Rotation paths and how fast each direction turns (degrees a step):
Each turn is a multiple of 5 degrees from 10 to 175, or 0.
Each row of a path follows its step; steps can be skipped.
Rotation 1:
step 3: [0.50, -2.29, 1.57, 1.08, -0.78, 1.72, 0.29, 0.61, 0.01, 2.68, -2.42, 2.39, 1.88, -1.05, -0.83, 0.41, 1.43, 1.44, -0.44, 2.38, 1.35, 1.50, 0.77, -0.03, -1.25, 1.94, -0.78, -1.77, -2.25, 0.02, 1.80, -2.30, 0.05, -0.50, -1.19, -0.55, -0.60, -2.41, -1.11, -1.02, -0.74, -0.85, -1.32, 0.08, -1.14, 0.01, 0.10, 2.38, 0.07, -0.11, -1.02, -2.46, -0.06, 1.28, -0.12, 0.64, 0.81, -0.74, 0.80, -1.68, 0.19]
step 4: [-0.46, -1.29, -1.84, 1.30, -1.00, 2.06, 1.13, -2.04, -1.26, -1.85, -0.77, 0.01, 0.72, 1.63, 0.50, 0.38, 0.38, -2.01, 2.73, 2.07, 1.29, -0.64, -0.05, 0.88, 1.45, -0.57, -2.54, 2.04, -1.38, 0.66, 0.42, 0.23, 2.00, 0.13, -1.49, -0.78, -1.19, 1.21, 1.97, 2.26, -0.82, -0.12, 0.11, -0.55, 2.74, 0.02, 0.13, 1.88, -0.38, 0.42, 2.67, 0.43, -0.84, 0.66, -0.22, 1.78, 1.61, 0.63, 0.12, -1.30, -0.25]
step 5: [0.59, -1.68, 1.05, -0.37, -0.86, -2.79, 1.93, -1.01, -0.65, -0.52, -0.43, 1.39, -0.68, 0.27, -0.18, -2.23, 1.44, 1.54, 0.28, 1.61, 3.00, 2.48, 0.28, 0.22, -0.85, -1.78, -0.44, 0.79, -0.55, -0.07, -0.23, -2.53, -0.18, -0.47, -0.04, 1.95, 1.81, -0.48, -1.15, 0.05, 0.09, -1.81, -1.04, -0.32, 1.42, -0.36, -0.93, 1.54, -1.45, -0.54, 0.59, -1.04, 1.82, -0.58, 0.19, -2.48, -1.55, 1.40, 2.31, -1.95, 1.86]
step 6: [0.20, -0.80, -0.19, 0.53, -2.59, 1.80, 0.08, 0.30, 1.30, 1.17, -0.47, -0.45, 0.52, -0.01, 0.70, -0.27, 2.86, 2.63, 1.06, 0.14, 1.42, -0.03, 2.30, 0.25, 2.54, -0.51, -2.33, 0.60, -0.91, -0.46, -2.77, 1.07, -1.32, 0.16, 0.38, -3.00, -1.92, 0.67, -0.27, 1.93, -0.36, 1.38, 1.64, 2.08, -0.06, -0.30, -1.25, 1.48, 0.50, -0.14, -0.20, -0.77, -1.06, 0.11, 0.62, -0.46, 1.37, 2.97, -0.06, -1.37, 0.38]
step 9: [0.23, -2.35, -2.40, -0.06, -1.09, -0.46, 0.61, -1.27, 1.85, -0.45, 0.10, -0.84, -0.44, 0.44, -1.13, -0.36, -0.10, -1.02, 0.66, 1.34, 2.53, 1.56, 0.62, -0.17, 1.45, -2.43, 1.74, -1.12, 0.46, 1.67, 0.30, -1.58, -0.82, 0.11, 2.49, -1.09, 1.20, -2.23, 1.23, 0.82, 0.57, -0.97, -0.33, 0.04, 1.89, -0.59, 0.76, 2.23, -0.10, -1.56, 2.06, 0.58, 0.53, -1.05, 0.28, -1.33, 0.78, 1.85, 1.60, -2.72, -2.58]
step 10: [0.10, -1.95, 1.02, 0.12, -1.08, 0.57, -0.82, 1.36, -0.04, -0.61, -1.47, 1.09, 0.38, -0.24, 0.55, -0.16, 1.83, 2.06, -1.94, 0.39, 1.80, 1.45, 2.01, 0.27, 1.22, 0.72, -2.52, 2.98, 0.68, -0.36, -1.05, -2.49, -1.24, -2.38, -0.46, -1.01, 0.34, -0.50, -0.84, 0.77, -1.48, -0.64, 0.91, 1.47, -1.60, 0.99, -1.45, 1.04, -0.19, -0.40, 0.80, 1.00, -1.13, 0.86, 3.86, 1.36, -1.91, -0.82, 1.02, -0.67, -0.70]
step 11: [-0.07, -0.53, -1.70, 2.59, -1.59, 2.70, -0.08, -0.83, 1.38, 0.69, -1.04, 0.06, 2.51, -1.42, -2.28, 1.62, 1.79, -0.62, 0.94, 5.04, 1.41, 1.18, -0.70, -0.33, -0.83, -0.27, 0.17, 0.27, -1.24, 0.02, 0.88, 0.45, -0.04, -1.17, 1.13, 0.50, -1.83, -2.00, -1.02, 1.50, -2.04, 0.91, -0.08, 1.43, 0.75, -0.12, 0.15, 1.45, 0.18, -0.04, 0.21, -1.15, -0.40, -0.73, -1.20, -1.38, 1.48, -0.72, -0.18, 0.23, 0.13]
step 14: [-0.82, -0.61, 0.07, -0.29, -0.13, -0.57, 0.19, -0.07, -0.74, 1.44, -1.14, 0.48, 0.27, -1.25, 1.18, -1.91, 2.88, 2.88, 0.21, -0.46, 2.84, 1.34, 2.55, 1.60, -0.91, -0.26, 1.47, 0.02, -0.83, -0.82, 0.15, -0.80, -1.05, -1.47, 0.40, -2.34, -0.72, -1.08, 0.18, -0.83, -4.03, -0.35, 1.23, 1.47, 0.01, -1.35, -1.40, 0.67, -1.49, -1.57, 0.21, -0.15, 0.48, -0.57, 1.38, -1.84, 0.87, 2.63, 0.56, -1.54, 0.03]
step 15: [-0.21, 0.75, 1.81, 2.59, -0.25, 1.58, -0.03, -2.01, -0.19, -0.39, -1.61, 0.81, 2.87, -1.06, -0.60, -0.85, 0.52, 1.43, -0.01, 2.41, -0.72, 0.95, 0.22, 0.93, 1.96, 0.07, -2.18, 0.77, -0.91, -0.82, -1.19, 0.35, 0.07, 0.72, 2.20, -1.85, -0.85, -1.43, 0.99, 1.56, 0.01, 1.27, -1.29, 1.24, 0.47, 1.76, 1.66, 2.48, 1.00, -0.39, -0.08, -2.30, -2.03, 1.49, 0.10, 2.02, -0.57, -0.53, -0.75, -2.20, 0.15]
Speeds:
[0.52, -0.42, 0.30, 0.50, 0.02, 0.21, -0.63, 0.20, -0.23, 0.46, 0.05, -0.34, -0.17, 0.00, 0.90, 0.07, -0.01, 0.01, -0.43, -0.23, 0.29, -0.46, -0.12, -0.07, -0.16, -0.01, -0.72, 0.37, -0.18, -0.38, -0.27, 0.10, -0.20, 0.37, 0.39, 0.08, -0.18, -0.28, 0.23, -0.58, 0.22, -0.44, 0.09, 0.11, 0.37, 0.24, -0.94, -0.23, -0.28, 0.15, -0.31, -0.18, -0.13, 0.28, -0.38, 0.33, -0.21, -0.45, 0.20, -0.42, -0.12]
160
[-0.15, 0.89, -0.38, 0.96, 0.24, -0.18, 0.84, -0.19, 0.12, 0.19, 0.01, 0.09, 0.00, 0.53, -0.33, -0.37, 0.35, 0.53, -0.05, -0.58, 0.18, -0.06, 0.03, 0.54, 0.21, -0.45, 0.02, 0.18, -0.13, -0.31, -0.04, 0.18, -0.07, 0.72, -0.29, -0.13, -0.13, 0.05, -0.23, -0.30, 0.15, -0.28, -0.60, 0.02, -0.16, -0.26, -0.66, 0.28, -0.18, -0.31, 0.26, -0.03, -0.10, 0.23, -0.08, -0.12, 0.20, -0.10, -0.23, 0.41, 0.26]
45
[0.32, -0.21, 0.33, 0.28, -0.34, -0.78, -0.08, -0.18, 0.19, -0.26, 0.10, 0.01, -0.27, -0.47, -0.16, 0.67, -0.57, 0.17, -0.29, 0.25, -0.09, 0.28, 0.02, 0.16, -0.44, -0.49, -0.16, -0.05, 0.16, -0.25, 0.40, 0.24, -0.17, 0.57, -0.53, -0.18, -0.25, -0.42, -0.16, -0.29, 0.12, 0.20, -0.73, 0.74, -0.18, -0.04, 0.79, 0.35, -0.19, 0.20, -0.02, 0.18, 0.08, -0.02, -0.47, -0.51, -0.02, -0.25, 0.38, -0.43, -0.16]
175
[-0.02, -0.14, 0.25, -0.40, -0.34, 0.53, 0.35, 0.06, 0.21, 0.21, 0.02, -0.13, 0.01, 0.38, 0.02, 0.10, -0.23, 0.13, -0.10, -0.14, -0.10, -0.09, 0.41, 0.49, -0.36, -0.27, -0.06, -0.14, 0.65, -0.38, -0.10, 0.74, 0.46, -0.46, -0.01, 0.61, 0.02, -0.03, 0.60, -0.28, 0.30, 0.49, -0.45, -0.05, 0.43, -0.25, -0.11, 0.04, 0.12, -0.02, -0.19, -0.48, 0.62, 0.27, 0.92, -0.47, 0.01, -0.53, -0.32, 0.06, -0.38]
0
[0.16, 0.33, -0.42, -0.32, -0.21, 0.35, -0.45, 0.00, -0.59, 0.54, -0.80, -0.54, -0.37, -0.01, -0.62, 0.14, -0.72, 0.42, 0.07, 0.41, -0.04, -0.04, -0.61, 0.56, 0.54, 0.23, 0.39, -0.14, -0.34, 0.14, -0.13, 0.21, 0.30, 0.22, -0.40, 0.35, -0.17, -0.03, 0.16, 0.37, -0.15, -0.53, -0.06, 0.03, -0.31, 0.03, -0.05, -0.02, 0.15, 0.09, -0.43, 0.07, 0.28, 0.53, 0.03, 0.13, 0.23, -0.33, 0.46, -0.17, 0.27]
85
[-0.32, -0.58, -0.15, -0.17, -0.38, -0.25, 0.26, 0.42, -0.26, 0.12, -0.22, -0.32, 0.09, -0.01, -0.05, 0.18, -0.63, -0.12, 0.05, -0.23, 0.52, 0.22, 0.04, -0.19, -0.56, 0.18, 0.07, 0.33, 0.22, -0.22, -0.51, 0.21, -0.44, -0.24, -0.11, -0.70, -0.51, -0.46, -0.31, -0.15, 0.07, 0.08, 0.36, -0.37, -1.22, 0.05, -0.27, 0.24, 0.03, -0.72, -0.16, -0.23, -0.12, 0.19, 0.23, -0.02, 0.34, 0.11, -0.54, 0.08, 0.06]
95
Rotation 2:
step 0: [-0.18, 1.63, 1.01, -0.62, 0.28, 2.29, 0.40, -3.06, 0.06, -1.56, -2.33, -1.63, -0.26, -0.21, -1.69, -2.16, 1.17, 2.66, 1.17, -0.13, -1.37, -0.63, 0.03, -1.18, -0.55, 1.03, -0.80, 2.38, -1.05, 0.59, 0.14, -1.81, -0.22, 1.19, -0.21, 0.75, 0.83, 1.77, 0.22, 1.47, -0.15, -0.47, 1.22, -0.33, 0.04, -0.48, 1.49, -0.04, 2.47, -2.01, -0.81, -0.20, -0.04, -0.16, 0.94, -0.19, 0.30, -1.36, 0.22, -0.30, 1.39]
step 1: [-0.03, 1.58, 1.30, 0.20, 0.80, 1.70, 0.75, -1.23, 2.04, -0.49, 0.51, -1.07, 0.03, 0.45, 0.08, -0.72, 0.02, 2.29, -0.57, -0.20, -2.04, 0.03, -0.78, -1.57, -0.97, -1.14, -0.69, -0.09, -0.02, -1.12, 1.63, -0.42, -0.89, 3.61, -1.48, 2.36, -0.51, -1.66, 0.34, 1.09, -0.33, -0.23, -1.31, -0.73, -0.79, 1.59, 3.24, 0.22, 0.60, 0.44, 0.51, 1.06, -2.53, -0.02, -1.52, 0.13, -0.83, -0.78, 1.49, 0.87, -0.13]
step 5: [-1.05, 0.83, 0.30, -0.96, 0.04, 3.56, 1.17, -2.67, 1.60, 1.21, -0.14, -1.00, 1.41, 0.47, 0.74, 0.39, -0.57, -0.39, 0.02, -0.65, -0.21, -1.80, 0.50, 0.77, -0.24, 1.15, -0.12, 0.10, -0.17, -1.31, -1.53, -2.07, -0.47, 2.26, -0.65, 0.37, 1.21, 0.63, -1.97, 0.32, 2.38, -0.08, 0.28, 1.15, -0.22, 1.83, 1.36, -1.84, 1.33, -0.02, -0.90, 0.55, 2.53, -1.36, 0.34, -0.56, -2.01, -0.11, -0.29, 0.76, -0.80]
step 6: [1.45, -0.15, 1.22, -1.86, 2.58, -0.18, 0.75, 0.97, 0.68, -0.44, -0.82, 0.53, 0.95, 0.44, -0.07, 0.10, -1.28, -0.43, -0.95, -0.64, -0.75, -2.96, -1.38, 1.35, 0.29, -0.50, -0.22, -0.27, 1.25, -0.24, -0.51, -0.85, 0.35, 2.56, -0.19, 2.84, -0.47, -0.84, 0.21, -2.17, 1.69, -1.77, -0.50, -0.45, 1.05, 1.09, 0.32, -3.12, 1.06, -0.89, 1.04, 0.54, -0.51, -1.91, 0.23, 0.02, -1.41, -0.19, 1.86, 1.61, -0.59]
step 9: [0.40, 0.92, 2.15, 0.30, -0.18, 0.63, 1.42, -1.10, 1.34, 1.28, 2.40, 0.07, -1.31, 2.32, -1.03, 1.41, -0.66, -0.80, -0.56, -0.20, -0.74, -0.48, -1.40, 0.83, -0.15, -0.42, -1.42, -0.21, 0.67, -0.45, -0.73, -1.68, -1.07, 1.08, -1.83, 1.84, 0.43, -2.02, 0.35, -0.25, -1.20, -0.63, -1.24, -0.11, -0.48, -0.29, 3.81, 1.12, -1.99, -0.93, -1.24, -0.63, -0.58, -2.20, -0.95, -0.12, -1.51, -0.06, -1.52, -1.16, -0.88]
step 10: [0.84, -1.15, -0.68, -0.40, -0.36, 1.20, 0.72, -1.04, 2.36, -0.30, -1.96, 0.02, 0.02, 3.08, -0.61, -1.35, -0.75, -0.91, -0.40, -0.33, -0.73, -1.73, -0.74, -0.06, 0.06, -0.94, -1.41, 0.51, 0.46, 2.46, -2.97, -1.54, 0.01, -0.87, -2.13, 1.58, -1.07, 0.50, -1.29, -0.94, 0.67, 0.88, 1.44, -1.73, 1.30, 0.64, 1.30, 0.10, 0.39, -0.92, 0.20, -1.21, 0.71, -1.44, 0.87, 0.46, -1.85, 0.32, -1.40, -2.10, -1.51]
step 12: [-2.07, 0.79, -0.46, -0.79, -0.25, 3.28, -0.36, -3.22, 0.34, 0.17, 0.07, 0.37, -0.52, -0.08, -0.87, -0.63, -0.33, 1.27, 0.26, -2.77, -0.95, 0.34, -0.99, -0.76, -1.87, 0.55, -0.46, 0.42, -0.58, -0.49, 0.34, 0.58, -1.52, 0.46, -1.40, 0.95, 3.91, 0.41, 1.38, 0.21, -0.47, -0.95, -0.87, -0.85, -0.19, 1.53, 1.51, -0.75, 0.00, -1.33, 0.01, -0.85, -0.85, 2.07, -0.94, -0.93, -0.54, -1.27, 1.96, -0.49, -0.03]
step 15: [-0.93, -0.77, 0.18, -0.90, -0.30, 1.76, -0.16, -0.75, 2.63, -0.11, 0.67, -0.70, -0.96, 1.58, -0.95, -1.62, 1.70, -0.54, -3.48, -1.03, -0.69, 0.31, -0.57, 0.60, -1.90, 0.21, -1.19, 0.64, -0.49, 1.16, -3.16, 1.60, -0.29, -0.56, -2.10, 0.31, 0.91, -0.81, -1.16, 0.75, 0.93, 0.55, -0.79, 1.20, 1.35, -0.09, -2.10, -0.41, 0.26, -0.82, -0.30, 0.17, 1.53, 0.65, 2.55, 1.67, 1.41, 0.00, 0.79, -0.33, 0.80]
step 16: [-1.28, 0.85, 2.68, -0.87, -0.46, 1.14, 1.76, -0.95, 0.59, 0.46, 0.89, -0.62, 0.01, 0.07, -1.82, 1.27, 0.22, -0.98, -1.10, -1.40, -0.44, -0.60, -1.43, 0.41, -0.68, 0.96, -0.12, 0.71, 0.40, -1.89, -1.04, -1.47, 1.63, 0.81, 1.02, -0.86, 2.41, -1.17, -2.40, 0.91, -0.06, 0.60, -2.30, 2.30, 0.37, 0.16, 1.15, -1.22, 1.24, -2.79, 0.07, -1.11, 1.00, -0.56, 0.50, 1.87, 0.70, -0.23, 1.68, -0.48, -0.63]
Speeds:
[-0.09, 0.01, -0.45, 0.30, -0.08, -0.29, 0.15, 0.17, 0.08, -0.50, -0.24, 0.10, 0.11, 0.19, -0.05, 0.06, 0.24, 0.11, -0.28, 0.18, 0.51, 0.02, 0.25, 1.20, 0.11, -0.25, -0.52, -0.16, 0.40, -0.56, 0.20, -0.02, -0.06, 0.25, -0.04, -0.31, 0.27, -0.09, 0.29, -0.80, 0.49, -0.49, 0.70, 0.39, -0.54, 0.15, 0.44, -0.22, 0.07, 0.32, -0.42, -0.35, 0.20, -0.35, -0.01, 0.04, 0.12, -0.04, -0.09, 0.23, -0.58]
25
[-0.46, 0.27, 0.10, 0.34, -0.49, 0.27, 0.53, -0.32, -0.07, -0.35, 0.13, -0.38, -0.39, -0.06, 0.21, 0.12, 0.53, -0.09, 0.18, -0.37, -0.09, -0.10, -0.33, 0.16, -0.16, -0.12, 0.72, -0.67, -0.25, 0.07, 0.57, -0.18, 0.28, 0.27, -0.09, -0.40, 0.30, -0.03, -0.24, 0.16, 0.00, 0.05, 0.21, -0.27, 0.26, 0.37, -0.02, 0.09, -0.78, 0.05, -0.70, 0.04, -0.05, -0.01, 0.07, 0.81, -0.31, -0.66, 0.23, 0.54, 0.42]
95
[0.17, 0.27, 0.25, 0.04, 0.39, -0.26, 0.09, 0.54, -0.58, -0.21, 0.47, 0.21, 0.20, 0.42, 0.56, 0.40, -0.24, 0.96, -0.35, -0.16, -0.13, -0.03, 0.31, -0.27, -0.07, -0.23, -0.38, -0.04, -0.32, -0.07, 0.04, -0.53, 1.11, 0.42, 0.50, -0.33, -0.09, -0.16, -0.22, -0.06, -0.18, 0.05, -0.31, 0.01, 0.35, -0.04, 0.21, -0.26, 0.05, -0.42, -0.14, 0.05, -0.69, -0.22, 0.01, 0.16, 0.27, 0.12, 0.19, 0.27, -0.44]
140
[0.03, 0.12, 0.05, -0.16, -0.32, 0.49, 0.22, -0.10, -0.33, -0.01, -0.39, -0.19, 0.52, 0.31, 0.60, -0.06, 0.06, -0.02, -0.26, -0.24, -0.01, -0.10, -0.18, -0.85, 0.24, -0.26, -0.51, -0.21, -0.52, -0.63, -0.23, 0.42, -0.08, -0.68, 0.29, 0.75, 0.33, 0.01, -0.26, 0.19, 0.11, 0.03, 0.51, -0.01, -0.61, 0.59, -0.42, 0.26, -0.22, 0.43, 0.06, -0.63, -0.32, -0.28, 0.23, 0.02, 0.01, 0.09, -0.07, 0.29, -0.27]
155
[0.37, 0.18, -0.05, -0.44, 0.20, 0.43, -0.17, 0.29, -0.33, 0.09, -0.07, 0.39, -0.20, -0.18, -0.22, -0.48, 0.22, 0.33, 0.02, 0.61, -0.34, 0.12, 0.15, 0.94, -0.28, 0.12, 0.05, -0.14, -0.86, -0.01, 0.14, -0.02, -0.19, 0.27, 0.23, 0.94, -0.02, -0.15, 0.08, 0.21, -0.46, 0.00, 0.46, -0.10, -0.53, -0.02, -0.10, -0.18, 0.10, -0.23, -0.33, 0.45, -0.16, 0.34, -0.02, 0.25, -0.02, 0.60, 0.35, 0.54, 0.52]
55
[0.07, 0.11, 0.32, 0.03, 0.19, -0.50, 0.37, -0.21, 0.62, 0.62, -0.01, -0.29, -0.46, 0.33, 0.16, 0.22, 0.10, 0.36, 0.28, -0.33, -0.55, 0.28, -0.27, 0.39, -0.60, -0.33, 0.36, 0.31, 0.22, -0.20, 0.47, 0.62, 0.33, -0.52, -0.06, -0.09, 0.05, -0.26, -0.26, 0.03, 0.41, 0.03, 0.36, 0.06, -0.59, -0.40, -0.26, 0.18, 0.52, -0.16, 0.07, 0.48, -0.68, -0.12, 0.62, 0.05, -0.15, 0.21, -0.42, -0.08, -0.16]
55
[-0.21, -0.10, -0.06, -0.07, -0.49, 0.41, -0.20, 0.10, -0.30, 0.12, 0.27, -0.08, -0.24, -0.09, 0.06, -0.14, -0.42, -0.02, -0.33, 0.22, -0.76, -0.14, -0.10, -0.07, 0.08, 0.40, 0.20, -0.03, 0.31, -0.59, -0.33, 0.38, 0.76, -0.23, -0.20, -0.48, -0.21, -0.24, 0.34, 0.27, 0.36, -1.16, -0.21, -0.45, -0.10, 0.17, -0.43, -0.61, -0.02, -0.02, -0.18, 0.27, 0.72, 0.06, 0.10, -0.32, -0.07, 0.36, -0.08, 0.50, -0.07]
40
